A single turn carries every row of the set below to another of its rows. Some are shown first; where does it send the rows asked next?
fineg: [  6   3  25  10  24   1   5 -29  -9   7   3  10   9   7  15 -15   6  -3]
Fuvat: [-16  -6  10  33 -32  -8  10 -20 -27 -35  -4 -20   8  -6  -3  -9 -12  -6]
Liro: [  1  11  16   7 -25  -5   5  -5 -35 -14  -1  -8 -25  -9 -14 -20  12 -14]
Voder: [  2   3  21  21 -18   1  12 -10 -16  11 -11  11   4   5 -23  11 -16  -5]
Zuk: [ -9 -17   9   5   1 -17  12 -15  12  -6  12  31  -9  -7  13 -14 -24  10]
Mibo: [-11  -6 -22   7 -13  17   3 -25  24  -9   9   7 -15  -3 -16 -20   5 -15]
Bifat: [-16 -13  19 -14   3  -7  -1 -18   6 -28 -30 -12  -7 -20  -1  -8 -16   6]
tisep: [ -6 -16   3  11  -1 -10   5 -18   5  -6  15  31  -2  -7  16 -15 -30  16]
negub: [ -4  12 -21  27 -16   6  15 -26  -9   1   4   5  14 -20  -4  -7  -8 -19]
mev: [ -4 -14  13 -22   0   6 -10  -7   0 -17 -12  15  -6  -3  18  11 -12 -10]
gur: [  7  -6  16  20 -21   0   5 -23 -27 -22 -17  10  13  18  21  -7  10   0]
buvoz: [ -4   8 -14   5 -17  -2   3 -21  12  11  17 -10  -6 -10  15 -36   6  13]
Pul: [-14 -12 -21   2 -17   2   5 -17  26   4 -11  -9 -23  -3 -13 -11  -7  -9]
zupup: [-17  -9 -18   7 -17 -10  10 -26  21   0 -25 -13 -28  -6  -5 -20  -9   2]
novuv: [-10 -36  -5   3  -5 -10  14   0  11  -9  21  10  -6 -13   0 -18 -12   9]
nuket: [ -9 -17   2  32  -1   3  37 -17  14  -3  -2  -1  10   6  -3 -25 -10  12]
ler: [ -3  18 -18  28 -15   5  14 -21  -1   1   6   1   9 -23 -10  -6   3 -14]
ketu: [-19 -22  17   6   0 -12 -18 -33   2 -29   7  19 -12  13   6 -14 -11 -13]
damom: [  2 -15   8  -6  -4 -11   4 -36 -33 -24  -9   0   2  18  25 -11   6  -3]
Noram: [-18  -5  14 -12   7  -7  10 -10   6 -18 -33   5 -11  -1 -12   0 -21  -6]
Bogov: [-22   1  22  15 -17 -25  -9  -6 -16 -16  -9 -32  10  -4   2 -25   6   7]
zal: [ -7  16  -3 -23 -12   1   8   2   1   1  -7 -17  -8  -9  -8 -27   7  10]
Tusa: [ 13 -13  13  18 -21   5   6 -19 -26 -17 -12  15  17  11  25  -9   6  -3]
pobob: [ -2  13 -20  25 -20   4 -10 -21 -14   0  -4 -11   3 -17 -16   9  -1   3]
kabeb: [-23 -21  15   9  18 -11 -13 -10  -2 -36   4  -5 -11  14  14 -16  -5  -4]
taf: [ -4   3   4  25 -40   3 -13 -22 -21 -17   4   0  -6  25 -10 -17  12  -7]
Bamoz: [-19  -1  26  37  -5 -19   2 -16 -11 -28 -14 -20   3   2  -5 -28   0  17]
feped: [  2  16   9  -7  -9  -4   5  -3   3  17  -4  -9  -7  -6  -5 -34  23   0]
rir: [  4   9  15  14 -30  -1  -7 -20 -32 -11   2 -14 -22   7 -12 -19  15  -8]
vaz: [-20 -11  10  15  20 -11 -21   1   0 -30  -5  -5  -7   6  22 -16   8   1]

Mibo turns into ketu
zupup turns into vaz
Bogov turns into zal
And these:
buvoz turns into mev
pobob turns into novuv
Noram turns into Bamoz
Pul turns into kabeb
Zuk turns into gur
tisep turns into Tusa
nuket turns into fineg

